Small tables with named rows and columns. After each table, cells are looked up by row and column.

Bogi:
       Pigib  Tenivad  Serinok  Lufuga  Zuditel    Bik  Banum
Med    31041    25542    28261   21457    46353  66233  37923
Mar    52757    74372    56001   76573    35913   8489  61025
Fep    52007    70127    43543   78397    28809  17077  67850
Zipa   76694    55282    80531   56762    64191  35964  33270
Nozo   45748    38002    47784   36118    53169  54661  34500
Kog    60471    42921    56272   39397    57508  51465  36781
Nef    77896    56236    79314   57865    63292  35356  32064
Reri   13156     7012    13375    4923    32305  77644  45219
Mifop  51756    74711    53734   77297    26845   9129  64631
Puz    69435    58741    65147   54786    57529  37333  37108

Mar, Banum: 61025
Mar, Pigib: 52757
Kog, Bik: 51465
Reri, Bik: 77644
Kog, Tenivad: 42921
Med, Banum: 37923
Mifop, Zuditel: 26845
Row with the largest Banum: Fep

Biluzer:
|  | Dodi | Pabed | Nug | Dogetuv | Numir | Lela | Sed | Kimuku | Gipa |
|---|---|---|---|---|---|---|---|---|---|
| Timomik | 89 | 42 | 105 | 189 | 120 | 130 | 111 | 64 | 183 |
| Poret | 162 | 36 | 199 | 39 | 207 | 106 | 177 | 132 | 74 |
| Fuzaman | 97 | 46 | 42 | 45 | 172 | 96 | 63 | 45 | 42 |
| Rig | 157 | 229 | 171 | 119 | 177 | 51 | 102 | 59 | 133 |
| Sedovag | 193 | 221 | 32 | 52 | 140 | 155 | 223 | 45 | 122 |
| Mazele | 190 | 229 | 83 | 163 | 88 | 32 | 165 | 77 | 227 |
| Numug | 70 | 206 | 195 | 183 | 58 | 121 | 149 | 67 | 193 |
| Nem | 33 | 205 | 205 | 140 | 233 | 205 | 140 | 154 | 131 |
| Vud | 58 | 134 | 100 | 206 | 167 | 211 | 56 | 91 | 77 |
| Danapi | 50 | 88 | 160 | 51 | 114 | 54 | 140 | 118 | 101 |
| Purobis | 218 | 59 | 231 | 154 | 46 | 149 | 205 | 71 | 140 |

Mazele, Lela: 32
Nem, Sed: 140
Vud, Gipa: 77
Fuzaman, Dogetuv: 45
Purobis, Gipa: 140
Danapi, Pabed: 88
Numug, Lela: 121
Sedovag, Lela: 155
Vud, Sed: 56
Danapi, Nug: 160
Sedovag, Numir: 140
Mazele, Dogetuv: 163
Mazele, Numir: 88
Timomik, Gipa: 183

Nusabo
columns: Sem, Mig, Rulemiv, Diror, Luzapad, Pif, Pagib, Zis
Dimab: [-2175, -6097, 1235, -295, 2051, -1020, -2449, 2573]
Kel: [5864, -4394, -2939, -3319, 3737, -8252, 6105, -8664]
Dutilop: [-3027, 3656, 5637, 277, -5545, 2486, 1843, -2341]
Bidu: [3702, 552, -552, -3120, -1350, -605, -3814, -2513]
Gaf: [3129, -322, 669, -2607, -871, -2834, -2188, -2120]
Tumok: [-2681, 580, 873, 3004, -1233, -3395, 1812, -4161]
Basevos: [3647, 563, 2381, -1771, -1939, -2439, -4629, -5103]
Fik: [3441, 437, 1007, -3585, -2106, -773, -2764, -1617]
Budoz: [-3391, -1062, 3756, 1886, -3063, -4973, 2628, -1160]
Kagivap: [-1541, -3496, 1079, 636, 1779, -3781, 3122, -356]
Mavogiz: [-3451, -3535, 2749, 2884, 1377, -3227, -107, 788]
Zonodot: [155, -685, 544, 2867, -415, -5813, 10, -4751]
Zukos: [-413, -3412, -2882, -1071, 3878, 2798, 1195, 1212]

Zukos, Pif -> 2798
Dutilop, Sem -> -3027
Budoz, Zis -> -1160
Kel, Pagib -> 6105
Basevos, Diror -> -1771
Zonodot, Luzapad -> -415
Mavogiz, Diror -> 2884
Dimab, Pif -> -1020
Budoz, Luzapad -> -3063
Zukos, Zis -> 1212
Zonodot, Pagib -> 10
Gaf, Mig -> -322
Kagivap, Pif -> -3781
Budoz, Mig -> -1062
Mavogiz, Sem -> -3451
Kagivap, Luzapad -> 1779
Tumok, Pif -> -3395
Row with the largest Mig: Dutilop

Sefazuk
|  | Nedoner | Tik | Sez | Muv | Lizolu |
|---|---|---|---|---|---|
| Gedumor | 61 | 48 | 69 | 52 | 23 |
| Sisakor | 31 | 48 | 75 | 30 | 78 |
| Keb | 60 | 54 | 43 | 45 | 60 |

Nedoner of Gedumor is 61
Sez of Keb is 43
Sez of Gedumor is 69
Muv of Gedumor is 52
Lizolu of Keb is 60
Tik of Sisakor is 48
Nedoner of Keb is 60
Muv of Keb is 45
Lizolu of Sisakor is 78
Sez of Sisakor is 75
Nedoner of Sisakor is 31
Lizolu of Gedumor is 23
Tik of Gedumor is 48
Muv of Sisakor is 30
Tik of Keb is 54
Which row has the largest Tik? Keb

Tedul:
cols = Nenef, Pofepop, Gev, Tumadil, Faki
Zisegu: [144, 145, 121, 196, 107]
Momezed: [117, 155, 146, 64, 221]
Kogo: [161, 87, 172, 108, 61]
Bis: [126, 170, 119, 150, 189]
Vav: [139, 111, 169, 61, 144]
Tas: [145, 124, 144, 145, 111]
Ranipo: [146, 107, 162, 94, 115]
Kivege: [132, 140, 144, 106, 166]
Padez: [159, 129, 120, 237, 53]
Tiduku: [118, 198, 93, 193, 210]
Foli: [116, 167, 138, 90, 219]
Tur: [138, 138, 136, 138, 138]
Gati: [150, 142, 115, 231, 78]

What is the Faki of Padez in Tedul?
53
What is the Pofepop of Ranipo in Tedul?
107
What is the Pofepop of Foli in Tedul?
167
What is the Pofepop of Gati in Tedul?
142
What is the Nenef of Gati in Tedul?
150
What is the Gev of Gati in Tedul?
115
What is the Gev of Ranipo in Tedul?
162
What is the Tumadil of Tur in Tedul?
138
What is the Faki of Bis in Tedul?
189
What is the Faki of Vav in Tedul?
144
What is the Pofepop of Padez in Tedul?
129
What is the Nenef of Tur in Tedul?
138
What is the Faki of Ranipo in Tedul?
115
What is the Gev of Tas in Tedul?
144
What is the Faki of Momezed in Tedul?
221
What is the Gev of Tur in Tedul?
136
What is the Tumadil of Momezed in Tedul?
64
What is the Faki of Tur in Tedul?
138
What is the Nenef of Momezed in Tedul?
117

